In the data rows, 128 means zero.
Some points, one per row:
[133 130 143 129 126 127 130 128 126 126 130 130 127 121 133 125 129 128 110 128 123 107 125 130]
[102 129  81 139 153 119 126  96 126 126 123 140 127 159 123 139 123 138 181 146 151 205 130 123]
[159 128 114  95 152  94 123 110 134 130 154  64 126 104 102 173 157 135 139  75 117 145 134 153]
[192 181 104 119 180 131  41  70  74 215 100 189 101  59 131 131 130 148 154 122  90 165 205 103]
[151 127 154 122 122 127 118 129 131 147 135 111 129 105 126 139 136 131 105 118 118  86 134 135]
[ 49  75 123 133  68 110 233 199 184  19 159  59 158 204 116 148 129  96 125 139 166 128  29 153]
[111 119 147 143 108 146 144 153 127 109 115 145 133 142 147  94 116 118 110 154 138  97 117 118]
[151 150 116 132 153 134  91  97 108 162 111 159 116 103 131 123 125 142 141 132 116 143 160 116]
[158 134 111  92 152  90 117 104 119 148 157  60 120  93 100 184 157 144 139  70 112 150 136 153]
[166 146 123 121 148 124  82  96 104 177 118 157 112  85 126 132 131 144 130 111 104 125 183 120]
[165 147 138 116 141 122  90 108 110 175 127 127 120  88 123 137 136 136 116 108 107 111 165 126]
[169 136 140 116 140 125  89 112 118 153 125 135 118  86 124 141 141 133 115 113 103 110 153 125]
[ 33 101 125 183  88 184 183 172 156  70  90 207 141 231 171  43  85 104 128 206 179 131  78  95]
[ 98 106 151 140  92 146 168 175 144  84 128 133 142 147 139  99 114 107  93 147 138  79  93 123]
[105 126 132 147 131 152 126 134 127 128 108 174 131 148 144  87 108 125 123 168 138 122 121 109]
[147 123 144 112 130 116 127 125 130 130 144  96 129 111 113 148 139 132 108 103 115 105 128 139]
[ 69  95 162 161  66 169 207 201 173  55 122 151 149 184 153  74 100  93  89 181 159  73  62 120]
[170 137 133 102 138 102 101 106 119 153 146  96 122  86 111 157 145 138 126  86 105 125 149 144]
[ 57  91 169 178  54 187 201 216 170  48 111 176 147 208 172  39  92  84  87 201 175  66  53 111]
[186 162 113 110 171 116  64  82  96 193 129 128 109  73 115 152 147 157 152  97  97 158 180 126]
[162 164  76 112 176 107  73  70  93 173 128 128 108  86 110 165 141 154 189 100 106 212 186 129]
[129 133 137 139 136 143 111 123 121 139 107 161 127 126 138 107 122 129 117 137 122 110 133 117]
[176 153 124 115 149 125  73  90 101 191 121 139 114  79 120 140 136 148 126 108 102 133 177 123]
[117 115 117 107 133  98 150 123 141 106 155  66 133 136 107 171 142 123 138  99 133 152 108 146]
[137 116 121  99 133  92 146 123 140 108 163  55 133 125  99 172 153 133 140  79 125 140 111 154]
[157 139 148 124 132 134 114 125 122 141 126 125 127 104 130 120 133 130 110 123 116  97 146 126]
[ 19  60 120 148  47 124 243 227 203   0 148  71 163 230 124 134 111  81 143 164 184 140   8 152]
Then 16 other points, each followed by its number:
[105 125 136 151 125 152 133 129 129 134 105 177 126 163 147  92 111 125 125 167 141 122 127 107] 0
[175 148 131 114 152 121  83 104 107 172 127 133 118  85 122 134 145 138 121 107 104 120 174 126] 1
[150 166 116 141 150 150  74  93  94 182  90 218 112  95 145  98 114 146 145 152 112 145 177  93] 2
[ 80  96 136 139  91 134 189 171 156  69 137 108 145 168 134 116 114 107 116 151 159 111  75 132] 3
[116 130 110 121 143 114 133 120 133 115 145 106 130 141 117 148 126 133 156 117 138 169 118 136] 4
[ 60  88 105 137 104 112 210 168 169  51 148  73 150 193 117 158 120 114 149 138 163 166  55 150] 5
[163 164 114 133 156 132  68  88  93 180 103 189 110  92 134 118 125 149 141 139 106 151 177 105] 6
[166 150 119 108 147 111  86  93 105 171 136 116 118  86 118 148 143 143 140 100 108 143 170 130] 7
[161 136 137 127 138 132 102 119 117 143 120 149 121 105 129 121 129 132 112 129 114 105 158 121] 8
[158 146  84  89 159  83 100  82 110 155 162  57 118  90  94 194 155 148 183  67 109 206 154 157] 9
[161 150  95 106 158 100  93  85 105 168 141  98 114 100 109 169 145 148 166  95 112 187 154 139] 10
[ 48  85 162 178  54 166 219 213 172  38 116 159 150 205 166  53  95  83  90 191 169  76  44 118] 11
[138 119 152 126 116 130 135 141 139 120 134 116 134 124 130 123 135 119 105 121 126  91 121 136] 12
[147 128 129 100 135 105 120 115 128 135 149  79 122 111 109 169 147 132 129  89 114 132 126 145] 13
[180 142 143 108 138 120 100 113 115 153 134 115 123  84 123 143 142 136 108  98 107 100 160 139] 14
[ 79 109 138 156  93 156 157 159 146  94 114 164 137 174 149  81 105 112 110 179 153 101  92 112] 15
Which of these numbered points is nearest to each point below, ignoring the 2 directions in which the first points spread most? Its number follows each.
[113 136 123 161 132 169 110 120 118 151  87 222 122 145 149  74 104 133 131 178 137 129 145  91] > 2
[124 133  89 110 147  98 126 103 128 137 148  79 127 129 104 173 147 144 178 106 130 198 129 145] > 9
[ 42 102 127 164  91 159 190 171 166  64 111 167 140 207 152  73  98 108 126 184 174 133  71 114] > 4
[122 122 145 137 116 133 151 138 134 112 123 128 133 134 137 116 125 120 107 138 130 103 113 127] > 11
[162 146 123 109 147 111  95 102 115 163 134 105 121  94 114 163 144 139 129  98 107 132 155 141] > 13
[ 84  92 132 131  96 121 196 171 161  54 149  81 146 167 118 148 124 109 126 132 152 125  64 149] > 3
[168 153 103 114 162 112  77  84  98 182 128 128 112  89 115 152 145 151 158  99 106 176 173 132] > 10
[105 103  94 103 132  82 176 122 150  88 164  38 141 149  94 202 145 128 160  90 144 174  90 160] > 5
[165 142 143 118 143 127  98 110 118 156 128 131 120  92 121 132 137 136 107 113 108 101 154 128] > 12
[173 142 139 113 138 120  99 114 117 151 127 125 121  93 126 142 143 133 111 104 106 110 153 129] > 12
[113 131 140 152 125 153 125 134 124 135 100 192 127 147 150  82 108 123 112 168 143 110 135 104] > 15
[108 133 112 142 142 137 130 116 126 133 113 169 129 144 137 120 119 136 149 156 135 154 133 116] > 5
[171 148 133 116 147 125  87 103 107 166 123 142 117  90 126 128 136 137 122 109 107 119 161 123] > 1
[128 121 130 123 126 117 142 125 134 120 137 104 133 123 124 135 132 127 118 123 131 122 114 138] > 3
[152 140  98 100 165  92 101  91 117 151 148  69 120  99 100 190 147 143 164  78 118 177 153 151] > 4
[117 145  83 132 158 123  99  95 105 156 113 156 116 144 126 136 123 152 180 138 135 203 160 115] > 5
[ 49  85 164 179  47 193 221 222 171  45 106 174 147 210 177  33  87  80  86 201 173  66  45 108] > 11
[ 67  90 155 156  66 143 220 203 174  38 135 115 154 200 139  97 110  92 100 163 164  83  42 133] > 11
[ 97 114 153 154  92 159 166 167 149  92 112 164 135 166 155  76 109 110  99 166 150  87 105 113] > 1
[144 129 146 113 124 116 127 130 133 127 139 101 128 107 122 135 141 128 106 106 116 105 137 139] > 12
